Each path is a new rotation, seen through one point. The rows after it are directions, each followed by how far the rotation turns it, in degrees each step (0 if it stays put).
Each turn is a multiple of 5 degrees from 10 to 175, or 0.

[-58 -24  -4  17  19  14   3 -15  16  65 -26  29 -34  -6  11  -9 -14  17
   1   7 -24  -9  -3  -5 -10 -32 -26   8 -12 -23  -3  27  26  -4   9  24
 -12 -25]
[-16 -14  -4   7  11  18   2 -10  19  50  -3  23 -35  -5  19  -9 -23  33
   1  17 -21  -8   6 -11  -5 -34 -15  14  17 -27  18  64  20 -16  10   9
 -12 -48]
[-28 -25  14  23  20  28   1 -19  24  73  -1  23 -14   3   9 -10 -13   7
  -8  -3 -33  -5  15 -20 -12 -40  -8   9  -1 -21  -8  34  32   6  -2  22
  -7 -33]
[-21 -20  -2   2  34  21   2 -25  25  52   2  39 -17   4   3 -13 -17   7
  14  25 -19  -4   6 -15 -10 -35 -33  15   9 -11  14  54  29 -15  17  -9
  -8 -31]
[-54 -15   1  20  16  15   2 -15  16  73 -18  30 -29  -7   6 -12  -6  19
   5   9 -19 -10  -4 -12 -12 -30 -28   8 -13 -20 -10  31  29  -2  10  19
 -22 -17]
[-25 -21 -10   5  16  16   4 -12  21  44 -14  28 -37  -3  20  -8 -29  27
   2  18 -22  -8   3  -4  -5 -36 -18  15  10 -26  22  53  18 -16  12  13
  -4 -49]
[-21 -17  16  25  11  26   1 -13  22  77   3  20 -18   1  10 -11  -9  21
  -7  -2 -30  -8  14 -22 -13 -38  -6   7   6 -24  -9  44  32   2  -1  21
 -16 -32]
[-22 -30  -2   1  38  24   2 -28  29  53  -1  39 -17   7   7 -12 -23  -2
   8  20 -27  -3  10 -12  -9 -39 -26  17   6 -12  15  46  27 -10  12  -3
   3 -36]
[-43 -10   4  18  15  16   0 -16  16  73 -12  31 -24  -7   3 -14  -2  23
  10  13 -16 -10  -4 -19 -11 -30 -32   7  -5 -17 -11  42  33  -6  14   8
 -31 -14]
[-40 -27 -11   5  20  16   5 -15  21  46 -22  31 -40  -5  19  -7 -31  19
   0  13 -24  -7   4  -2  -5 -37 -22  16   4 -26  17  42  18 -13  11  19
   1 -46]
[-14 -13  13  23   5  23   0 -12  20  73   5  19 -22  -2  13 -11  -9  30
  -5   4 -24  -9  10 -22 -10 -34  -6   8  12 -24  -4  55  28  -2   3  16
 -21 -35]
[-28 -36   3   7  39  25   2 -28  30  55  -5  35 -16   8   8 -10 -25  -6
   2  11 -31  -2  14 -11 -11 -41 -20  16   1 -14   9  35  27  -4   7   7
   8 -35]
[-32  -8   3  13  19  16  -1 -15  18  69  -4  34 -21  -4   2 -13  -1  24
  14  20 -16  -9  -3 -21 -10 -30 -35   9   3 -13  -4  53  32  -9  17  -2
 -27 -15]
[-52 -26 -10  11  21  14   5 -16  19  54 -27  29 -38  -5  16  -7 -25  19
  -2   9 -24  -8   1  -1  -7 -35 -23  12  -6 -26   9  29  20  -8  10  25
  -2 -36]
[-12 -10   6  16   6  20   1  -8  19  64   4  20 -26  -5  15 -11 -15  34
  -1  12 -20  -8  10 -20  -7 -35 -11  10  18 -25   7  64  24  -8   7  12
 -21 -41]
[-29 -33   9  15  32  28   2 -25  29  64  -5  31 -15   8   8 -11 -20  -3
  -4   3 -35  -2  15 -12 -11 -41 -14  11  -2 -18   2  28  29   2   1  17
   3 -35]
Speeds:
[  6  12   7   6 -11  -1  -2   5  -4  11   8  -4   3  -3  -3  -1  12  12
   2   0   5  -3  -3 -10  -1   4   0  -3   3   0 -10  10   4   1   1  -3
 -17   7] : 170
[18 -4  9  3  0  7 -1 -2  5  3 13 -5  9  5  2  0 -3 -4 -8 -7 -8  3 11 -5
 -1 -5 13  0  8 -1  0  3  2  5 -8  1  7 -9] : 85

[-25   1  17 -10 -13 -10 -44 -18 -20   1   1 -17  25  -2   8  25  13 -17
 -38 -16 -15 -80 -38 -24  19  -7 -26  -6   4  13  32  24 -36 -13  21 -15
  -1  -5]
[-22   2  16  -7 -21  15 -45 -10 -13  24  13 -21  20  -5 -25  25   1  -1
 -22 -31 -21 -59 -65 -24   5  20 -29  13   4  11  44  10 -16  -6  13  10
  -5  16]
[ -5  -7  26 -17  -3 -19 -55 -10   1  33   5  -8  21 -12 -10  22   0  -8
 -35 -29 -14 -70 -26 -39  10  -9 -21  14 -10   5  41  14 -42  14  17  -5
  15  16]
[-24 -20   6   3  -7  -2 -44  -4  -7  20  14 -18   1  -6  -9  35 -17  -9
 -31 -51 -18 -52 -42 -25   6  -6 -49  11  -6 -22  47  19 -10  11  19  19
  -3   7]
[  1  -6  34  -5 -14 -28 -38 -22  -1  31  17 -10  32  -7   5  26  -9   8
 -53 -29 -21 -58 -22 -21  20 -16 -49   2  -6  -5  29  16 -17 -22  22   8
   4   7]
[-27 -11  12   0 -10   1 -33 -10 -35   8  13 -17  -4   4   9  23 -12 -11
 -46 -26 -22 -64 -47 -18  22  -3 -41  -8   2  -4  34  30 -25 -21  33  -9
  -1   8]
[-22  10  26 -11 -23 -11 -43 -22  -6  14   3 -14  41 -10  -6  26   8   0
 -34 -14 -19 -73 -54 -22  10   4 -34   7   5  15  29  12 -18 -21  10   1
 -10  -6]
[-16  -7  19 -12 -19  16 -48  -9 -22  29  14 -16   5  -9 -18  15  -3  -7
 -28 -33 -21 -60 -45 -35  13   5 -13  11 -10  15  44  20 -40   2  25  -8
   9  30]
[-17  -5  14  -5  -3 -23 -55  -8   5  21  -3  -7  25 -15  -8  30  -1 -14
 -27 -35 -16 -68 -40 -28  -4  -3 -44  17  -3  -5  41  12 -26  25  10  11
  -1  -1]
[ -3 -18  22  -3 -17   2 -41 -16  -3  32  32 -26  12  -2 -10  30  -6   2
 -37 -56 -18 -45 -24 -29  21 -12 -37   6  -9 -12  44  20 -15  -9  26  16
   8  20]
[ -7  -8  23  -4   5 -30 -40  -9 -15  22   3  -2  11   3  12  26 -20  -4
 -56 -17 -22 -66 -36 -14  16  -5 -59  -3   2  -8  31  18 -21  -9  28   0
   6   3]
[-34  -2  18  -5 -25   4 -30 -20 -19   7  18 -30  18  -2  -2  35   3  -5
 -39 -33 -16 -67 -44 -27  26 -10 -27  -2   1  -4  35  25 -13 -37  21  -1
  -8  -3]
[-13   7  31 -12 -17  -4 -45 -12 -21  29   4   0  24 -11  -9  12 -11   4
 -38  -9 -27 -66 -61 -21   8  12 -32  11  -2  20  30  10 -29 -14  19  -7
   2  19]
[-31  -8   9  -8 -17   3 -51 -13 -12   9   7 -19  17 -15  -8  25  10 -21
 -21 -38 -12 -70 -36 -37   8 -12 -17  11  -9   6  42  24 -41  13  17  -8
   0   6]
[ -1  -8  20   0 -16  -6 -52  -9   1  34  15 -11  26 -11 -17  24  -6   4
 -27 -43 -26 -49 -47 -20  -1   7 -51  17  -3   1  43   7 -16  12  16  23
  -2  19]
[ -1 -19  19  -8   0 -17 -44 -12  -3  22  16 -19   8   3   3  28  -2 -10
 -49 -41 -15 -62 -11 -29  23 -19 -37  -5  -7 -10  40  23 -35   1  30  -1
  15  12]
Speeds:
[  1   7   0  -6   7   3   5   1  -2  -4  -2  -7   0  15  -4   4   6   0
  -8  11   3  -8  -4   3   7  12   4 -10  12   5   2  -2   4 -16   1  -4
   4  -4] : 65
[  0  -4   4  -2  11  -9   6   3   8   7   2   0 -10   5  -3   9 -14   3
  -9  -2   3   1   9  -5   4  -7  -3   1  -1 -18   4  -1  11  -4  -1   6
   6  -3] : 60

[ 13   3 -14  25 -57 -45  46   1 -10 -40  -4  -5  23  15   9 -35 -24  15
  13  -3 -10 -30 -16  10 -16  29  -4 -20 -17  18  13  22 -10 -10 -21  -9
 -18  -7]
[ 16   6 -10  20 -67 -36  42   3 -16 -35 -14   1  34  13   5 -31 -25  18
   1  -5  -6 -30 -10   5  -5  27 -15 -26 -22  18   3  19 -17   3 -18 -15
 -15  -4]
[ 24   3  -3  10 -65 -36  33   1 -14 -34 -24   1  47   9   2 -18 -25  25
   3   0  -1 -37  -8  15   6  21 -23 -18 -24  22   0  19 -22   3 -19 -12
  -9   7]
[ 33  -3  -3   5 -58 -40  26  -3  -7 -34 -24  -3  44   5   7 -13 -25  27
  19   6   0 -41 -14  29   3  16 -13  -6 -21  25  11  22 -21  -3 -26  -3
 -13   8]
[ 27  -4  -5  10 -56 -41  26  -8  -1 -29 -16  -7  32   3  12 -24 -30  22
  26  11  -1 -35 -21  28  -9  11  -4  -2 -17  26  23  30 -20  -3 -29  -1
 -24  -6]
[ 19   1  -3  16 -64 -34  32  -7  -1 -23  -6  -5  29   5  17 -34 -32  13
  18   8   0 -29 -15  14 -13  13  -4  -8 -15  24  25  36 -25   7 -27 -11
 -33 -14]
[ 17   3   1  11 -72 -25  31  -6  -5 -17  -8  -3  41   8  13 -32 -34  10
   9   7   6 -25  -4   5  -5  15 -11 -17 -19  27  15  30 -31  18 -20 -29
 -31  -9]
[ 22  -4   6   2 -65 -25  23  -8  -5 -18 -11  -3  52  10  13 -17 -30  14
  12  11   9 -30   2  14   8  13 -15 -15 -26  31   4  23 -34  17 -17 -32
 -21   4]
[ 25 -12   6  -3 -53 -31  18 -12   4 -19  -4 -11  52   8  18 -14 -29  17
  28  17   9 -37  -2  28   6  11  -8  -5 -29  37   9  21 -34   6 -18 -27
 -20   9]
[ 18 -14   1   1 -44 -35  24 -12  10 -20   7 -16  40  11  24 -22 -28  14
  39  19   4 -31  -8  30  -6  12   5  -4 -27  38  17  24 -29  -3 -22 -25
 -26   1]
[  8  -8  -3  10 -49 -34  33 -11   8 -21  17 -15  33  15  23 -34 -30   5
  32  13   0 -23  -4  17 -16  19   8 -12 -25  35  16  24 -26  -1 -18 -32
 -30  -8]
[  5  -6  -2  13 -56 -29  38  -5  -1 -21  18 -10  39  20  20 -34 -28   3
  20   6   0 -22   5   5  -9  24   0 -25 -29  34   4  17 -25   5 -12 -43
 -25  -4]
[ 10  -8  -1   6 -53 -31  33  -6  -5 -26   9 -10  50  23  14 -23 -23  10
  19   4   2 -27   8  11   3  28  -7 -24 -37  35  -6   7 -28   1  -7 -41
 -12  11]
[ 16 -13  -5   2 -42 -41  30  -5  -1 -33   5 -15  50  21  13 -14 -19  18
  30   8  -1 -35   2  28   4  26  -3 -18 -38  34  -7   5 -20 -12  -9 -30
  -6  18]
[ 15 -12 -11   9 -36 -48  35  -6   2 -38  10 -16  36  20  16 -21 -21  17
  37   7  -7 -36  -8  32  -9  25   5 -11 -32  32   4  11 -15 -22 -15 -18
 -11  10]
[ 10  -7 -13  18 -45 -46  45  -2   0 -37  12 -12  26  21  14 -32 -23  14
  29   0 -12 -29  -9  18 -19  31   7 -19 -25  27   8  14 -12 -21 -18 -16
 -17  -3]
Speeds:
[ -6  -4   9  -3  -3  -2   7 -13  -5   6  -3   3  -2   3   9 -10  -2  -1
   7 -11  -1 -19  -7   7  -4   7 -11  -9   1   2   4  -2  -6   2   0   1
  -4  11] : 0
[ -3  -1  -5   5   4  -5   4  -2   6   0   8  -4 -13  -2   5  -8  -2  -3
   9   2  -4   3  -8   2 -14  -2  11   5   6  -1  13   7   4  -7  -6   7
  -9 -10] : 70
[ -8  -5  -4   1  11  -4   6   1   2  -5  16  -5   0  10   2   0   5  -4
   7  -3  -4   2   7   0  -2   9   7  -7  -8   4  -9 -11   4 -11   7 -10
   6   5] : 20
